In the data rows, the value 128 means zero.
Some points, one per row:
[122  69 134  87  93 131 143 139  72 172 146 138 161 135 108 152]
[120  78  68 109 138 132 125 142 137 114 140 122 120 189 119 128]
[147 197 143 169 156 104 117  78 172 114 141 133 123 155 146 147]
[146 118 135 124 105 139 170 169 121 109 114 129 191 125 110 146]
[169 223 169 168 189  93 129 124 118 128 141 136 180  84 119 104]
[111 126 170  95  83 158 141 117 102 103 114  67 130 133 129 146]
[106 156 138 124 129  86 131 112 174 101 112 112 148  88 165 154]
[174 135 135 173 150 107  84 146  94 152 153 163  90 144 147 116]
[107  98  92 107 135 130 123 108 139 144 148 135 148 105 159 126]
[203 113 130 115 112 128 145  97 146 125 156 122 136 139 138 109]
[149 168 211 149 102 138 133 106 166 194 102 110 116 141 150  96]
[ 42  70  85 141 127 179 128 106  61 121  67 123 125 172 127 127]
[ 38  99 142 137 103 103 146 144  71 158 119 123 142 110 184 175]
[ 95 122 132 114 134  77 146  98 150 153 122 102 159  85 130 156]
[149 111 105 144 150 119 132 115 110 170 114 131 124 139 103 145]
[175 141 144  83 203 162  46  96 212  82 186 168  96 114 136  98]
[154 194 162 134 145 113 112 169 180 162 101 155 127  93 131 124]
[173 161 123  99 178 142  70 126 104 153 127 155  67 141 170 151]
[196 166 134 138 143  86 147 122 204  98 164 120 140  90 153 127]
[ 93  88 105 113 156 143 127 144 156 121 105 146  94 157  87 155]
[149 129 146 124 182 123 157  99 147 140 135 142 140 112  86  45]
[128 185 104 129 188 130 132 122 179  87 149 113 173  90 154  95]
[ 89 107 143 146  54 120 164 141  89 103 137 143  65 162 134 164]
[107  95 126 106 126  92  71 114  97 149 180 121  85 155 145 148]
[ 78 109  96 147  83 150  97 126 132 162 125 106  79 129 140 192]
[ 66 119 153 110 107  57 166  70 102 132 118 100 143  45 153 103]
[192 175 172 143 202  84 134 149 188  79 121 122 164  99 122  98]
[118 111 142  90 143 144  90  95 135 125 138 165  95 164  68 110]
[150 198 146 112 136 111  88 123 150 145 128 171 135  77  89  69]
[148 136 122 137 126 134 121  97 128 111 141 101 129 118 142  93]
[ 47 107 162 107  90 131 128 125 115 136  69 132  69 169 162 176]
[169  64 132  81  98 207 184 154  87 122 135 138 113 130  73 136]
[ 64  72 170  88 124 131  79 121 135  73  90 154  72 147 144 224]
[134 113 111 117 155 104 110 102  85 143 140 112 179 158 141 142]
[157 116 120  81 171 128 135 128 141 132 177 113 137 151  60 103]
[158 142 147 147 122 115 141 157  52  88 139  86 126  75  72 153]
[ 67  14 152  78 101 111 128 118  96 170 104 168 125 174 135 159]
[ 29 105 129 144  86 114 104 169  90 119 118 100  84 185 148 170]
[ 21  69 149  76  90 121 160 139 146 152  88 123  96 159 176 193]
[ 58 172 124  82  97 134 181 167 174 159 111 116 149 134 161 147]
[168  65 144 120 116 169 174 141 105 122 196 127 188 175  94  86]
[  6 134 136  31  46  96  95 142 118 163  85 133 126 114 224 168]
[158 144  88 148 117 132 128 129 111 104 139 119 145  89 102 119]
[167 210 137 112 132 134  71  93 157 111 148 218 149 115 139 144]
[165 100 122 159 119 160 149  87 111 106 157 115 129 135 131 145]
[ 68 105 170 121 148 101 182  92 133 150 120 131 116 100 178 132]
[116  96 117 124 119 138 153 191 108 121 112 166 107 168 121 187]
[177 198 150 116 101 115 197 137 156 152 153 131 159 100  70 134]
[160 205 118 157 140 120 115  89 143 165 124 103 113  69 134  39]
[118  77 123 111 113 139  79 150  99 142 146  73 135 140 114 159]
[ 66  77  85 139 102 132 115 132  74 118  71 140  81 166 153 189]
[190 159 118 167 144 137  89 110  82 156 138 131 128 157  80 118]
[ 63 128 158  88  77  82 140 150 111 141  96 116 122  94 179 203]
[133 133 112 123 115 108 158 154 102 128 110 121 173  84 157 170]
[146 191 147 196 166 142  86  60 167 115  82 183 107  69 124  71]
[110 153 155 128 104 143  93 124 133 124 113 113 144 189 131 113]
[172 136 144 144 177  88 153 106 195 126 115 144 184  93 123  87]
40 more points follow, each with its number after it:
[163  75 124 130  99 101 136 120 145  73 170 142 104 181  68 113] 0
[188 155 108 130 152 194 144 151 138 177 164 182 159 106 120 104] 1
[142  97 147 170 150  69  87 113 174 126 170 201 161 145 128 122] 2
[140 112  70 119 130 152  75 147 143 117 160 166 130 128  70  56] 3
[ 62 103 149 129 115 134 153 146  48 146 116  55 152 149 213 198] 4
[ 90  84 141 104  33 123 121 133  84  86  94 118  53 135 123 177] 5
[ 83 191 127 167 122 137 117 150 179 127 112 155 129 114  77 123] 6
[118 189 151 110 175 108  59  90 169 144 117 188 108 121 151  92] 7
[160 123 136 117 183 135  68  67 127 137 161 154 131 160 168 157] 8
[163 183 100 140 185 102 107 124 144 171 124 147 127 103 109 102] 9
[136 124 126  84 156 107 139 132 117 140 111 131 141  98 157  99] 10
[ 86 111  93 157  80 140 183 113 123 155 150 114  93 144 133 123] 11
[128 106 104  69 103  88 150 111 101 104 131 108 117 108 139 110] 12
[146 136 110 108 108 172 150  93 154 107 120 106 158 107 135 127] 13
[205 138 168 101 130 155 141 103 123  91 134 129 178 152  78 106] 14
[144 187 113 121 151  80  94 126 154  61 123 148 109 167 123 132] 15
[181 213 119 172 150 145 134  88 174 147 107  97 141  48 110  83] 16
[107  99 127 123  83 124 186 187  78  99 135 138 210 111 119 157] 17
[ 96 111 121 128  97 116 137 116 122 139 143 147 139 187 122 155] 18
[ 87 143 156 115 107 113 162 119 133 140 121 132 106 116 137 106] 19
[155 173 103 145 146 124 153 101 118 150  98 133 167  98 142 112] 20
[151 144 121  90 171 115  87 108 120 148 144 137  98 166  88 122] 21
[126 150 135 123 150 129 159 129 152 113 122 159 145 140  97 133] 22
[113 136 120 129 128 163 112 118 135 104 129 135  84 152 134 122] 23
[208 156 152 123 194 179  17  77 164 117 168 215  95 174 111 117] 24
[138 135 125 113  93 126  71 107 101 156 141 135  99 180 192 147] 25
[ 64  97 172 106 116  91 183  79 161 126 131  83 148  85 168 151] 26
[138 153 126 100 168 161  82 139  99 143 148 126 133 166 145  88] 27
[176 191 134 142 184 123 139 117 160 137 104 103 171  44 104  76] 28
[149 128 137  99 129 185 110 101  98 136 155 138  94 165 129 125] 29
[144 114  59 113 127 138 122 156  69  88 163 170 169 164 114 111] 30
[185 100 121 123 116 107 143 149 132 116 108  91 120 152  98 136] 31
[175 161 165 128 157 174 100 108 139  75 130 168 132 103 121 137] 32
[123 143 154 111 122 106 136  97  78 100 133 146 168 106 151 154] 33
[135 131 103 170 107 116 127 178 134 127 180 100 165 132  92 106] 34
[ 95 116 124 126 114 102 190 115 124 104  98 138 103 131 154 149] 35
[153 153 172 162 118 156 160 172 123 150 161 146 143  95 121  61] 36
[135 108 112 126 107 140 131 150  96 110 142 149  93  91 123 115] 37
[115 176 115 166 154 117 150 102 175 138 109 131 145  28 173 141] 38
[213 198 100 191 167 154  71 117  99  59 162 126 123 118  66  72] 39
Which of these numbered points is nearest to each point below, looking only along the 3 directions in which the first points spread most? Its number follows each.
[160 134 122 138  99 104 119 130 111 101 160  99 159 123 124 113] > 13
[164 166 124 152 183 120  66 128 122 142 120 166 149  73 133  98] > 9
[146 113 139  87 140  98 139  96 133 145 145 109 119 108 159 116] > 10
[166 172  81 148 164 129 155 126 120 116 144 121 154  80  95 148] > 36
[131  87 114 102 140 101 128 109 155 133  61 174 108 102 144 183] > 25
[159 110 113 133 139 164  86 138 150 106 130 144 137 158  98 101] > 3
[201 127 137 137 222 131   0  31 197 133 137 175 145 192 129 120] > 24
[101 184 147 117 210  53  79  85 242 133 118 140 153 113 187 115] > 7
[ 48 124 127 121  80  63 127 127 157 187 115  83 101 113 204 145] > 26
[164 142 113 125 162 138  98 105 159 153 129 152 143 114 138 130] > 2
[ 92 126 136  69 109 115 133 156 102 168 102 130 131 126 147 148] > 35
[128 199 178 164 126  81 208 127 128  96 170 112 132  88 116 138] > 20
[154 105 121 138  95 146  91 115 145 138 163 124 171 127 152 122] > 22
[ 50  64 118 114  89 183 189 158  95 152 100 122  90 115 173 152] > 4
[ 34  58  87 124  83 136  84 136  71 102 121  84 103 134 181 144] > 5
[122 123 146 170 111 128 170 150 195 121 105 132 119 132 118  96] > 10
[ 92 166 138 117 115 169 235 224  57 129 101 114 112  76  51 108] > 17
[144 209 178 153 129  92 102 147 182 156  98 138 148  73 132 157] > 38
[ 58  97 116  64  61 103 125 155 113 149 110 158  90 190 198 173] > 5
[146 209 108 147 149 116 148 116 176 129 165 127 122  33  94  67] > 16
[148 123  86 136 228 109   4  52 194 153 141 210  93 184 158 127] > 24
[180 210 115 150 135 113 157 107 143  79 140 133 142  55  84  62] > 28
[118  60 145 134  75 116 178 133 122 113 107  72 185 165 117 119] > 17
[ 38  95 176  65  86 135 150  75 120 130  76 113 112 103 218 175] > 4
[114 181 154 148 123 127 102  81 114 136  81 135 122 118 102 158] > 6
